500 stands for zero in the data rows.
Some points, each followed by its number:
Array([693., 594., 616., 518., 537., 319., 567., 244.]) 0
Array([997., 416., 679., 518., 370., 444., 406., 503.]) 1
Array([579., 640., 397., 475., 469., 366., 403., 444.]) 2
Array([557., 441., 475., 427., 461., 132., 484., 325.]) 3
Array([539., 393., 625., 438., 429., 602., 540., 611.]) 4
Array([248., 340., 315., 381., 392., 332., 462.,   0.]) 5
Array([674., 494., 447., 471., 491., 428., 589.,   0.]) 6
Array([372., 680., 427., 574., 609., 520., 470., 589.]) 7
Array([722., 427., 818., 524., 501., 366., 502., 262.]) 8
Array([287., 321., 679., 556., 598., 250., 586., 559.]) 9
Array([447., 550., 256., 509., 475., 374., 488.,  98.]) 10
Array([502., 493.,  34., 477., 444., 551., 335., 555.]) 11
Array([ 81., 284., 999., 534., 533.,   0., 627., 818.]) 12
Array([313., 572., 183., 384., 447., 595., 422., 568.]) 13
Array([576., 376.,   0., 460., 453., 432., 432.,   0.]) 14
Array([592., 737., 473., 560., 555., 863., 453., 703.]) 15
Which point above is nearest to each new point, looking only along the 3 directions in which the numbered points spread most? Its number follows each.
Array([577., 636., 409., 573., 530., 435., 434., 207.]) --> 2
Array([243., 390., 670., 433., 453., 839., 503., 797.]) --> 7
Array([552., 491., 403., 512., 533., 570., 579., 382.]) --> 2
Array([322., 444., 622., 475., 426., 604., 427., 344.]) --> 2
Array([450., 449., 702., 521., 560., 625., 695., 624.]) --> 4
Array([710., 447., 691., 691., 719., 270., 625., 208.]) --> 8
Array([735., 400., 975., 547., 527., 604., 692., 534.]) --> 1
Array([686., 569., 196., 504., 528., 523., 471., 553.]) --> 2
Array([408., 484., 480., 461., 463., 591., 514., 656.]) --> 7
Array([855., 427., 873., 581., 502., 589., 484., 320.]) --> 1
Array([636., 503., 726., 531., 468., 347., 535., 706.]) --> 4
Array([627., 398., 677., 612., 545., 569., 580., 473.]) --> 4
Array([465., 599., 442., 420., 478., 440., 405., 622.]) --> 7
Array([412., 689., 207., 512., 559., 450., 519., 350.]) --> 11
Array([598., 692., 434., 592., 586., 675., 513., 463.]) --> 2
Array([503., 527., 857., 487., 452., 648., 549., 220.]) --> 0
Array([646., 635., 438., 593., 575., 883., 453., 721.]) --> 15
Array([792., 480., 844., 581., 514., 810., 495., 958.]) --> 15
Array([156., 733., 434., 372., 410., 520., 222., 830.]) --> 7
Array([574., 446., 438., 599., 582., 475., 585., 511.]) --> 2
Array([390., 600., 102., 543., 536., 389., 423., 539.]) --> 13
Array([676., 621., 486., 500., 610., 772., 546., 938.]) --> 15
Array([763., 582., 889., 567., 588., 914., 568., 383.]) --> 1
